Turns in one plane each, and the order they were made in; the first pair answered:
turn E:
-28  -10  -30  10  -18  -3  -39  4  0 |-> -18  -23  -22  4  -25  13  -38  1  7
-4  -20  21  -23  -25  25  9  -19  -11 |-> -30  14  13  -11  -19  -7  19  -25  -22
3  -10  -8  11  -20  17  -18  -5  -4 |-> -7  2  -5  12  -27  13  -8  -16  0
2  -7  -4  -4  -10  10  10  -14  14 |-> -11  9  -11  1  -4  -7  13  -14  7
turn N:
-2  -12  -8  0  18  -17  -19  21  -26 |-> 1  -16  -11  -1  17  -13  -20  24  -22
4  10  -4  4  11  -4  15  9  0 |-> -1  4  10  3  10  -7  11  -2  -14
9  8  4  -4  10  4  11  -3  7 |-> 5  6  10  -3  10  2  10  -7  0
-2  -6  6  -9  -11  3  -10  -4  4 |-> 1  1  -4  -8  -10  4  -7  4  15
turn U:
9  -2  -2  -2  -6  -3  -12  0  7 |-> 1  3  5  -2  -10  -7  -7  -10  3
6  1  2  0  9  -7  1  13  -14 |-> 2  3  5  0  6  -9  2  7  -18
-8  9  -5  11  1  4  1  -11  -12 |-> 8  11  -9  8  7  11  11  -1  0
turn A:
18  -10  -4  3  -3  26  -13  21  3 |-> 16  -15  3  3  -4  24  -18  16  -7
6  -6  4  -2  -7  9  3  -5  3 |-> 6  -6  4  -2  -7  9  4  -5  3
-9  -22  -9  -5  -31  25  -21  -2  20 |-> -9  -33  16  -6  -24  17  -24  -15  -8
Then:
Each pair is two turns apart.
2  4  -11  3  16  -10  5  25  -4 |-> 12  -19  -5  -3  4  12  -3  21  5 => E then A
3  15  -4  5  13  -22  17  10  -9 |-> -7  -6  6  5  5  -19  -5  -2  -29 => E then U
12  -4  11  -3  14  -7  -1  3  -19 |-> 3  -7  16  -3  5  -5  -5  -7  -23 => N then U
8  12  12  3  18  -22  4  8  -23 |-> -2  11  -11  8  14  -22  -14  19  -17 => A then U
4  0  -20  1  15  -1  -11  32  1 |-> -6  4  4  -7  -16  19  19  -1  26 => E then E
33  17  8  2  28  -2  4  13  -13 |-> 20  2  11  5  23  -7  -18  5  -34 => N then U
7  -5  17  -2  4  10  5  -1  -4 |-> -4  10  9  4  10  -7  5  1  -11 => E then E
11  -8  17  -4  1  -1  2  -8  -11 |-> 10  -3  17  -6  -6  4  11  -11  0 => U then E
-8  18  -27  9  19  -28  -20  10  -11 |-> -13  38  -21  7  9  -25  10  -1  11 => U then A
8  1  14  -4  10  0  9  0  -13 |-> 5  -12  10  -3  4  6  -6  1  -15 => N then U
18  -3  13  -6  1  12  9  0  3 |-> 3  18  3  1  11  -13  10  0  -7 => E then E
-15  -4  -10  -7  -14  5  -10  -4  -1 |-> -8  7  3  -11  -11  5  13  -9  6 => U then N
-17  18  -14  9  7  -22  0  2  -6 |-> 17  11  12  -4  12  -2  28  3  6 => N then U
-4  -17  30  -4  -15  12  -4  -17  -12 |-> -17  4  11  8  5  -19  -13  -5  -31 => E then E
10  -5  -2  2  8  -2  -7  7  -6 |-> 1  3  9  0  -6  2  9  -10  4 => E then E
-9  29  -12  -1  9  -21  -4  6  0 |-> 1  -6  8  -7  10  -11  -27  -1  -23 => N then E
-24  -5  -4  3  -12  9  -15  -22  11 |-> -8  -12  -17  1  -5  17  -21  -4  20 => U then U
6  17  -15  -11  -20  7  7  -21  28 |-> -6  -6  -4  -9  -26  6  -19  -34  2 => A then A
14  5  -7  -7  18  1  20  12  17 |-> -4  -28  -9  -5  1  10  -22  -3  -1 => U then E
-5  6  5  0  11  -9  4  3  -7 |-> 8  -5  4  -5  11  4  2  10  1 => U then E
-6  -9  13  12  19  -9  -6  -4  -23 |-> 15  -23  -1  6  13  17  -9  12  3 => E then N
2  -11  3  -7  -19  15  -14  -19  7 |-> -12  2  -11  -1  -21  5  -15  -16  12 => N then U
-5  0  9  -9  -3  0  3  -5  -22 |-> 1  -6  10  -12  -9  13  4  -7  -12 => N then U
-24  16  -5  -4  -5  2  -3  -8  3 |-> 3  12  1  -11  1  17  11  1  18 => N then U
9  17  4  -7  0  3  21  -4  14 |-> -1  10  14  -4  5  -12  8  -13  -16 => E then N
-16  -3  -9  6  -14  9  4  -5  11 |-> -13  -6  -13  6  -13  10  1  0  12 => U then U
-13  -1  -1  -2  -13  9  0  -12  12 |-> -4  14  -9  0  2  0  12  2  16 => E then U
-8  -2  -12  3  -6  1  -12  0  9 |-> -4  -2  -14  3  2  -1  -14  5  7 => N then E
-19  34  -24  10  0  -15  4  7  8 |-> 1  -6  -26  7  10  -4  -32  22  -14 => E then A
-11  9  9  -3  -10  3  6  -15  -7 |-> -8  16  4  -3  -10  5  12  -8  2 => A then A
-12  18  -4  7  3  -17  -1  3  -13 |-> -5  12  16  2  1  -12  7  -8  -19 => E then U
-1  12  5  21  3  6  16  4  -7 |-> -7  9  7  22  -2  5  12  -2  -10 => A then N
11  -12  11  -2  7  2  -1  8  -15 |-> -4  6  17  -1  -2  -3  14  -8  -9 => E then E
11  14  2  11  -2  -19  6  5  -7 |-> 9  0  8  11  -4  -18  -6  -1  -18 => E then U
-1  12  -11  1  -7  -2  14  1  18 |-> -2  7  -8  6  10  -21  -1  5  -11 => N then E
-3  7  1  2  10  -1  -2  3  -15 |-> 2  5  -3  2  13  1  -3  7  -12 => U then U
-7  -10  -4  2  14  -15  -18  7  -23 |-> 15  -7  -8  -3  23  -5  -3  22  -5 => U then U
-14  -6  15  4  -12  -7  -8  -4  -12 |-> -3  -17  3  3  -11  4  -18  11  -3 => E then N
-11  8  29  -8  -9  -2  24  -23  1 |-> -8  2  26  -11  -15  9  21  -22  10 => A then N
0  11  0  0  8  -15  -8  -1  -16 |-> 12  9  17  -7  4  -3  8  -7  -8 => N then U
9  -16  -3  -7  -9  1  10  -1  11 |-> 1  -11  -17  -2  -10  -4  1  4  13 => U then N
-1  24  -18  -10  5  -10  10  -3  6 |-> 20  -3  -16  -18  4  11  -1  6  9 => E then E
-5  -5  0  3  -1  -4  -6  3  -4 |-> -2  -8  1  0  -6  3  -4  3  3 => N then E
-3  23  -9  6  -1  -3  -7  16  -3 |-> 7  9  -6  3  3  3  -16  20  -9 => U then E
-1  17  -7  3  10  -21  5  3  -12 |-> 2  14  -21  4  8  -15  -2  13  0 => U then A
-1  -17  5  1  -3  2  -17  -10  -10 |-> -13  -1  8  0  -12  -1  -3  -22  0 => N then U
8  -6  -19  0  8  -2  -12  22  -2 |-> 9  -11  -5  0  11  -7  -14  15  -18 => A then A
-9  -2  -32  7  -11  1  -9  11  15 |-> -8  21  -20  7  -2  -14  18  5  12 => N then U
9  -3  18  -1  6  1  -3  -13  -17 |-> 21  5  -9  -1  8  11  0  10  11 => N then N
-15  8  -20  6  2  -9  -25  1  -5 |-> 4  -16  3  -2  6  3  -28  -5  -19 => E then A
